128 stands for zero in the data rows.
Here are some points, each followed by its number:
[ 99  95 152 107 192 122 119 135 105 144 158 171 114 144  85 102 109  78
  89 164 109 200 146 109 136 109 172 151 150 110] 0
[145  87 108 117 129 156 179 102 114 172 140 143 114 120  92 138  65 160
 137  91 168 116  92 189 187  81 116 173  89 146] 1
[105 102 134 109 180 121 122 150 138 136 146 173  94 148 112  83 110  89
  95 138 118 192 156 119 111 166 184 119 167  70] 2
[127 192 145 152  84 109  81 131 127  87 114  74 179 110 163 159 193 131
 151 147 111  88 131  85  72 160 110  81 146 140] 3
[127 184 139 144  62 134 120 112 164  67  75 109 162 113 170 155 195 133
 138 146 131  69 117 111  81 161 107  83 118 160] 4
[183 144 102 170  48 130 138  99 116 123 110  58 163 114 163 179 160 180
 162 122 115  66 114 128 127 114  72 104 120 153] 5
[152 162 145 132  69 125 135  92  99 131 107  76 182  96 117 204 150 171
 157 135 137  64  82 151 132  92  93 107 104 182] 6
[109 134 138 149 145 125  90 137 129  97 145 138 132 145 133  95 169  69
 106 174  91 182 165  64  74 160 161 113 171 108] 7
[126  92  99 144 177 109 102 163 111 158 174 122 102 153 135  79 108 104
 125 121 100 189 178  92 130 148 143 148 171  70] 8
[165 160 134 153  61 123 131  95 102 126 109  62 183 101 136 199 162 171
 158 134 122  65  99 128 124 102  82 101 113 172] 9
[ 94 152 181  72 133 148 144  96 149  96  79 192 124 126 113 147 112 139
 121 130 181  88  56 186 120 126 156 109 111 151] 10
[176 155 117 165  52 127 136  95 116 120 100  64 169 109 157 186 166 175
 161 127 117  61 110 126 122 111  77 100 117 163] 11
[114  98 131 127 191 105 100 154 102 154 169 139 113 148 103  91 120  85
 106 153  96 204 167  90 129 121 158 151 165  94] 12
[124  72 125 106 180 142 156 122 105 175 158 167 100 140  79 106  62 124
 115 114 148 170 115 162 173  88 148 174 121 120] 13
[175 149 116 156  54 131 146  92 111 129 107  69 171 106 144 189 158 177
 162 124 127  62 102 138 135 101  75 112 103 173] 14
[116  75 107 123 187 130 131 157 117 162 169 161  88 145 108  80  79 101
 112 112 120 191 157 123 158 121 147 175 139  95] 15
[152  97  69 147 137 108 120 171 141 145 149 113  82 155 175  79 116 137
 135  86 109 151 188 109 138 167 132 128 159  55] 16
[105  99 138 133 171 122 111 138 115 130 159 154 118 144 109  94 137  66
  92 176  94 209 167  78 114 127 160 143 160 107] 17
[120  86  89 109 170 138 153 156 139 164 157 156  78 131 120  81  72 126
 120  83 144 158 158 156 185 121 124 187 102 106] 18
[109  95 114 128 187 115 106 165 127 146 167 150  91 153 123  74  99  96
 113 121 110 193 174 104 132 145 157 152 162  78] 19
[121  77  90 117 175 134 137 162 131 165 165 153  84 142 118  70  76 119
 120  91 134 174 165 136 171 126 130 181 123  98] 20
[111 132 182 115 170  97  97 131  76 149 158 119 155 125  80 156 151  87
  99 190  92 184 130  80 108 105 156 129 154 139] 21
[135 101  89 149 154 111 117 174 143 150 153 131  84 158 161  77 120 126
 130 101 101 170 187 103 121 174 143 117 169  56] 22
[102 103 151  82 186 131 136 135 130 144 130 189  92 146  93 102  53 138
 123 102 166 146  96 185 154 123 169 144 134 106] 23
[132 193 143 147  71 111  97 124 137  88  98  76 175 107 169 170 188 151
 156 135 122  62 117 110  84 151 101  81 132 154] 24
[ 82 139 160 108 176 122 110 143 155  91 112 184 102 155 123  88 134  87
  92 158 124 163 129 116  87 167 192 107 158  97] 25
[ 92 188 164 103 124 114 101 142 173  69  86 154 121 135 166 124 147 131
 141 129 145  92 108 141  69 190 158  67 151 107] 26
[173 157 127 164  64 115 122  98  98 127 120  54 184 107 144 196 167 168
 160 138 114  76 109 115 120 103  80  97 124 163] 27
[112 117 128 163 148 129  96 138 123 110 154 134 135 147 132  89 157  68
 111 169  93 187 171  58  82 157 159 123 174 103] 28
[112  88 115 130 193 116 111 162 116 151 171 148  95 151 115  75 100  94
 108 128 112 197 169 101 138 131 154 159 155  87] 29
[ 98 150 175 121 150 125 108 123 135  91 117 157 144 133 118 129 186  66
  84 200 103 175 140  77  85 143 165 110 142 139] 30
[100 107 158 109 191 125 118 136 108 141 152 170 115 140  86 106 118  75
  85 176 106 202 144 103 127 110 171 145 155 117] 31
[136  82  79 115 146 144 167 149 152 165 150 141  81 124 124  95  74 143
 130  72 153 135 147 169 187 115 105 192  88 123] 32
[121  77 113 124 188 126 128 152 107 169 176 150  93 144  99  84  86 102
 109 122 121 196 159 120 156 112 146 172 142  93] 33
[140  94  75 114 131 152 166 145 151 162 139 144  86 123 136  97  81 153
 131  68 156 123 146 176 194 114  97 186  78 126] 34
[108 102 153 117 186 115 112 142 105 142 160 154 116 143  96 102 129  74
  89 173  97 207 158  88 130 117 165 146 156 109] 35
[106  94 136 117 190 128 114 147 122 140 158 170 101 153 104  83 107  82
  93 150 110 203 157 102 125 134 171 144 161  96] 36
[159 169 143 147  66 119 126  95 103 122 105  65 186 101 134 201 169 166
 155 140 122  64  95 128 118 103  89  96 115 173] 37
[127 190 143 152  82 108  85 129 128  89 113  67 181 108 161 164 195 139
 156 145 112  77 128  92  79 150 103  85 140 150] 38
[118  97  92 115 181 125 127 175 143 152 157 153  73 144 131  69  81 115
 115  92 126 175 169 133 152 151 148 160 133  73] 39
[130 187 144 133  59 134 128 104 157  78  76 106 166 105 160 170 186 144
 143 136 138  57 101 131  90 149 103  84 105 167] 40
[102  96 138 114 191 125 116 148 123 138 153 175  98 153 105  83 104  85
  98 145 116 199 152 110 123 139 180 142 160  87] 41
[113  86  97 119 185 126 123 168 133 156 166 155  80 148 123  68  85 107
 115 102 127 186 167 125 150 139 147 165 137  83] 42
Which point above is nearest to each new point by angle? Its number follows each.
[ 88 120 164  80 184 124 124 147 147 115 118 204  85 155 110  91  86 118
 112 120 154 155 110 159 118 153 185 121 147  96] >> 23
[177 138 110 157  57 137 153  91 109 137 114  69 163 102 135 187 143 175
 160 116 131  65 100 145 148  91  70 124  96 173] >> 14
[114  93 107 128 188 119 108 167 127 147 165 146  88 154 130  71  96 101
 115 118 113 191 176 105 133 148 151 153 157  75] >> 19
[116  91  93 101 166 143 156 157 146 161 149 162  82 127 112  85  72 126
 118  81 155 150 146 167 185 118 124 189  90 115] >> 18
[115  95 109 129 189 118 114 168 130 147 165 148  84 149 127  64  96 102
 114 114 113 191 173 109 136 150 153 149 154  78] >> 19
[158  93  93 129 111 155 178 108 115 168 139 116 121 109 106 145  87 162
 144  89 158 103 110 177 193  77  84 179  74 159] >> 1
[ 99 115 155  76 181 130 136 139 142 139 119 192  89 143  98 103  58 140
 127  97 170 133  91 188 145 129 170 137 131 104] >> 23
[ 93 151 159  98 167 101  93 163 145 116 127 150 108 135 131 112 141 105
 103 141 117 158 145 118  83 191 182  78 174  64] >> 25
[128  83  78 110 150 147 165 150 145 167 149 146  86 127 118  94  75 136
 123  78 152 140 145 169 190 112 107 193  84 124] >> 32
[138  99  90 136 159 110 120 172 140 146 147 132  80 148 158  75 105 125
 120  96 106 171 184 109 127 179 145 124 165  54] >> 22
[107 114 127 148 165 126  96 146 128 118 159 150 116 145 125  84 137  79
 106 158 106 196 166  79  86 165 175 122 174  86] >> 28
[ 91 153 158 116 160 109  83 159 145 100 127 153 123 145 138  99 148 101
 111 145 112 158 150 102  75 187 183  88 181  78] >> 25
[164 151 139 165 112  89 101 119  68 140 157  43 182 109 127 177 173 144
 147 166  75 124 130  79 112 107 106 110 155 140] >> 27
[121 180 161 113  74 142 141  95 153  93  74 121 166 107 132 181 151 158
 144 129 161  50  70 170 114 131 116  94  96 174] >> 40
[112 101 103 122 184 115 111 172 133 145 160 150  83 152 131  70  99 104
 112 112 114 185 175 111 132 155 157 144 156  66] >> 19
[166 102  81 136  90 155 174 111 128 162 131 110 124 108 130 148  98 173
 148  85 158  88 113 173 188  89  73 174  73 159] >> 1
[124 184 136 147  64 134 114 113 166  62  83 109 160 119 176 147 193 126
 140 146 128  75 124 105  74 165 112  80 127 151] >> 4
[120 163 135 167 106 115  84 132 125  86 134  89 167 129 160 125 193  98
 134 165 100 125 150  56  59 166 135  92 167 123] >> 3
[142  78 104 116 142 152 177 109 114 176 146 149 110 126  92 128  63 151
 132  91 162 129 105 183 188  80 117 181  95 142] >> 1
[ 90 115 160  76 187 126 132 144 145 131 117 197  88 147 101 100  69 132
 121 104 165 142  97 178 140 139 177 129 137  98] >> 23
[115 185 167 104  79 144 133  98 160  76  70 144 159 112 132 170 156 141
 135 136 158  60  77 160  93 138 123  84 101 173] >> 40
[194 118  69 169  64 130 161 119 124 143 124  66 131 116 179 148 137 179
 170  89 119  74 139 135 147 113  66 127 104 134] >> 5
[ 98 109 156  81 186 130 139 133 132 140 126 197  92 145  93 101  60 134
 122 106 165 144  92 184 149 123 172 146 132 110] >> 23
[ 93 182 160 105 116 125 111 134 182  64  70 162 132 132 161 121 151 130
 134 124 152  84 100 144  77 191 154  72 135 120] >> 26
[107 161 164 131 119 123 109 119 137  76 106 137 155 125 144 134 205  66
  92 198  93 147 150  73  82 148 141 101 138 147] >> 30
[122 189 143 144  77 131 105 117 169  63  82 118 157 119 177 141 191 125
 140 146 128  78 125 106  68 173 121  75 131 145] >> 4
[120 183 138 145  67 134 114 116 171  64  79 116 157 117 174 148 194 125
 138 149 126  75 117 110  72 165 117  76 127 155] >> 4
[101  93 154 105 198 124 122 138 115 142 151 177 104 150  92  96 102  83
  93 157 118 202 137 118 137 114 175 149 149 106] >> 0
[162  89  86 134 111 153 178 109 114 174 144 118 123 113 110 144  83 161
 140  87 152 110 114 169 191  73  85 183  79 154] >> 1
[ 89 134 172 112 167 125 113 117 130 104 121 170 133 145 103 118 166  68
  78 191 108 187 142  87  90 131 172 119 152 131] >> 30
[112 144 146 155 119 124  99 127 142  77 121 132 144 137 150 109 195  73
 104 185  96 156 159  58  68 159 144 103 158 130] >> 7
[102 135 164 122 160 116 108 130 120 112 133 152 143 133 109 121 171  56
  81 199  85 185 154  72 104 127 162 121 152 128] >> 30
[ 97 167 166  85 128 134 128 127 176  85  74 181 112 133 142 125 105 153
 144  96 180  80  78 186 104 166 158  98 123 126] >> 10
[ 85 124 160 113 177 127 101 147 139  96 130 181 102 156 120  85 130  76
 101 159 118 176 139 104  95 161 183 115 168  96] >> 25
[156 100 116 123 107 146 173  95 101 176 140 113 137 110  86 166  86 174
 147 102 155 104  87 180 180  67  99 164  86 166] >> 1
[105 149 195 110 147  99 101 114  93 129 134 127 171 119  89 166 171  78
  94 204  94 165 121  91 103 108 148 108 147 158] >> 21
[113  93 143  88 176 138 150 122 122 154 131 186  95 143  85 112  51 142
 128 100 171 137  88 188 162 106 159 153 123 120] >> 23
[101  98 154  84 179 137 143 128 132 142 124 197  91 143  87 109  57 136
 118 105 169 143  89 184 146 119 169 145 127 116] >> 23
[ 91 187 172 107 129 109  91 152 172  78  88 147 124 132 159 120 147 134
 131 123 144  95 113 134  70 195 163  70 155 101] >> 26
[122  80  86 113 167 139 150 154 136 166 159 155  79 131 116  83  71 125
 119  85 146 163 153 156 184 120 127 186 101 106] >> 18
[149  94  71 125 121 148 176 140 152 158 130 134  89 121 134 110  84 158
 137  68 160 105 142 178 194 112  88 179  76 130] >> 34
[124 184 141 142  64 133 116 111 169  62  79 115 160 115 173 152 195 125
 139 153 129  73 118 111  77 161 113  83 121 157] >> 4
[153 112 103 165 157  97  88 156  80 156 174  78 132 152 138 112 140 125
 131 142  78 173 182  58 115 132 131 124 171  94] >> 8
[145  76  98 117 141 153 175 115 111 174 149 145 106 125  90 123  64 146
 133  94 157 136 113 177 194  83 115 185  92 141] >> 1
[ 88 175 170  89 150 111 103 148 172  85  93 171 107 144 152 111 129 127
 120 121 149 117 117 145  81 193 175  75 155  94] >> 26
[143  80  98 118 139 156 173 115 119 175 151 148 105 126  93 121  64 148
 135  91 163 131 110 179 192  85 114 183  89 139] >> 1
[112  93 170  94 184 133 146 115  94 164 147 176 115 131  62 132  78 119
 102 146 138 170  95 161 166  80 157 156 129 136] >> 13
[ 95 103 149  96 200 122 120 147 128 137 144 186  89 153  96  86  85  99
 101 133 131 185 129 139 134 138 182 140 150  94] >> 41
[187 137  72 168  59 127 149 123 155 122 105  78 119 122 195 143 136 186
 162  84 116  73 139 137 132 152  79  99 118 114] >> 5
[101  91 153  96 199 130 127 134 112 150 151 185 102 151  82  99  87  97
  97 147 127 192 125 138 145 107 172 150 144 111] >> 0
[ 89 161 194  82 140 139 144  94 152  93  85 193 137 123 100 144 135 106
 107 162 168 117  65 161 119 128 169 104 115 167] >> 10
[165 110 110 136  95 149 169  96 102 168 135  92 146 106 107 172 100 171
 152 100 152  87  97 175 179  67  82 161  87 174] >> 1
[178  98  98 148 117 136 159 100  77 184 157  87 146 112 103 165  94 170
 152 106 139 117 115 150 188  71  83 167  96 160] >> 1
[ 98 110 153  80 190 128 133 141 135 142 127 194  89 148  97  97  60 133
 122 102 162 147 100 180 143 132 173 136 134  98] >> 23
[ 99  99 142 108 193 123 117 151 127 135 149 180  94 151 107  81 101  89
  99 141 118 192 146 117 122 148 180 138 160  83] >> 41
[ 91 148 163  77 179 104 106 160 155 114 113 175  95 145 124  99 114 117
 114 117 139 144 124 154 103 182 190  89 160  73] >> 25
[140  64  77 140 155 137 141 155 121 174 171 128  81 145 124  86  81 131
 133  92 130 172 170 129 173 114 122 188 118 100] >> 20
[111  86 143 114 197 123 121 137 104 158 161 164 105 146  87  99  94  92
  94 149 114 201 146 114 150 104 165 161 149 106] >> 0
[126  82  89 113 168 143 158 148 132 167 160 157  86 132 108  89  68 128
 119  89 148 161 145 158 188 107 122 191  99 118] >> 18
[128 189 159 121  66 131 132  98 145  91  80 108 172 100 136 186 172 151
 144 143 145  54  82 148 101 132 110  87 106 177] >> 40
[ 99  97 162  87 187 137 144 127 116 152 134 195  98 143  78 108  66 116
 111 121 152 163  96 167 152 109 172 151 130 116] >> 23
